(in the rows, 128 means zero)
The same turns and mirrors carry the whole set onto itself and the rows of a family onto each other. Which other rows belong to the same family as each row named below? List them in the order they appear above.
These 18 rows form 3 families of 6 rows each.
j_574: [132 131 113 131 155 111 140 102 106 138 148  94 133 127 140 115 123  97
  94  76 110 125 119 180 135 128 141 162 122 137 136 134 152 159 133 135
 115 106 130 149 113 142 134 159 130 137 162 114  96 102 160 122]
j_450: [ 71 123 118 134 127 146 129 130 121 102 147  91 148 135 133  75 147 105
  96 107 111 134 105 163 117 117 147 157 110 140 134 115 150 142 121 120
  99 106 144 154 118 133 138 130 122 133 139 104 132 129 176 100]
j_98: [ 98  96 132 120 110 140 157 153 155  87 143 148 153 147  88  92 171  81
 155 118 115 136  99 148 130 134  98 150 104 131 135 128 116 153 113 105
 134 119 146 130  93 120 170 120 116 133 149 115 134 118 149 110]
j_434: [131 141 111 139 133 100 128 126 106 140 128 118 182 113 115 158 117  90
 126 116 129 128 134 130 174 124 117 117  96 126  99 148 113 162 133 118
 149 152 142 115 123 123 140 145 111 147 161  98 106 104 147 140]
j_272: [126 122 149 189 113 121 158 163 136  83 143 133 166 162 102 125 129 117
 126  94  92 142 136 169 153 145  92 176 120 135 128 131 128 159 159 144
 160 149 157 131 109 123 161 139  95 114 103 143 123 120 115 139]
j_342: [133 103 139 170 121 112 167 146 138  64 154 137 159 154  91 128 139  94
 155 107 107 124 124 164 131 122  93 137 129 122 132 122 134 130 148 126
 149 148 151 131 108 122 193 130  99 120 127 138 114 128 125 138]
j_493: [130 136 110 147 137 123 100 131  89 139 106 125 169  92 112 131 122  99
 119  87 122 127 111 149 170 129 146 147  94 136 111 141 131 168 151 131
 141 144 134 135 119 130 142 162 130 164 155 102 113  98 166 145]
j_193: [106 105 126 143  98 159 143 153 145  81 136 137 157 152  86  91 162  83
 121 112  94 143 103 152 159 134  91 191  92 132 139 146 131 157 121 121
 145 124 162 116  82 112 142 113 125 126 117 133 138 119 133 125]
j_751: [139 119 117 125 140 143 145 107 127 145 140  95 129 159 134 128 113  91
  77  97  98 152 137 168 157 144 115 162 106 137 119 143 135 140 115 126
 125  96 123 123  91 110 119 141 134 119 163 115 103  99 138 128]
j_882: [126 102 132 174 128 122 155 140 129  80 135 140 135 130 105 119 135 125
 138  80 104 123 126 186 124 128 118 165 131 133 138 107 152 150 162 142
 145 152 158 131 122 127 197 158 123 124 114 139 126 130 143 139]
j_770: [121 143 107 186 108 132 137 139 127  77 132 129 188 129 103 155 113 115
 137 119 118 130 140 146 143 109 130 118 110 136 108 141 131 123 144 118
 160 155 145 112 138 118 165 144  81 128 137 104 125 136 138 148]
j_332: [ 83 123 134 137 114 148 142 140 145 116 144  92 145 163 115  89 141 104
  86 120  94 150 113 151 147 139 112 163 101 151 129 133 131 133 112 135
 100 102 129 154  95 108 123 109 110  96 136 118 138 128 153 110]
j_156: [109 129  94 194 119 137 117 138 104  84 126 119 176 106 103 138 116 127
 108  97 111 124 125 159 149 113 159 134 115 145 106 117 143 130 160 139
 138 153 150 118 145 120 167 154 117 137 126 112 133 135 155 151]
j_400: [123 134 102 193 109 146 130 146 119  90 138 117 193 146 116 149 110 120
  92 106 101 151 153 155 164 127 134 151 108 136  90 134 130 137 148 125
 163 138 159  91 132 115 139 149 104 135 119 110 123 120 115 147]
j_900: [ 87 132 116 128 122 140 163 132 138 115 152  86 153 154 127  94 153  89
 109 133 117 136 107 146 131 116 122 127 110 154 128 121 122 130  96 104
 101 104 133 145 106 132 139 120 117 119 169 113 118 123 154 101]
j_461: [ 99  93 134 128 120 151 133 151 128  93 121 138 145 124 104  75 170  96
 140  98 115 133  98 157 133 119 112 178  98 125 139 115 139 165 130 112
 134 141 168 137  96 126 173 132 144 150 121 125 139 122 160 116]
j_765: [133 143 122 124 140 115 154 109 114 139 154  95 138 141 137 143 107  86
 107 123 120 126 130 164 134 139 116 123 111 141 137 138 126 150 112 122
 127 108 117 128 108 126 133 152 116 141 177 106  88  93 150 115]
j_657: [131 133 136 146 135 130 112 145 107 158 110 110 175 134 123 140 106 106
  99 105 113 161 145 139 181 150 119 144  91 137  83 138 110 159 142 128
 143 135 134 129 110 106 125 147 116 142 145 100 114  97 136 141]

The rest of the family of j_751: j_272, j_193, j_332, j_400, j_657
The rest of the family of j_770: j_98, j_434, j_342, j_900, j_765

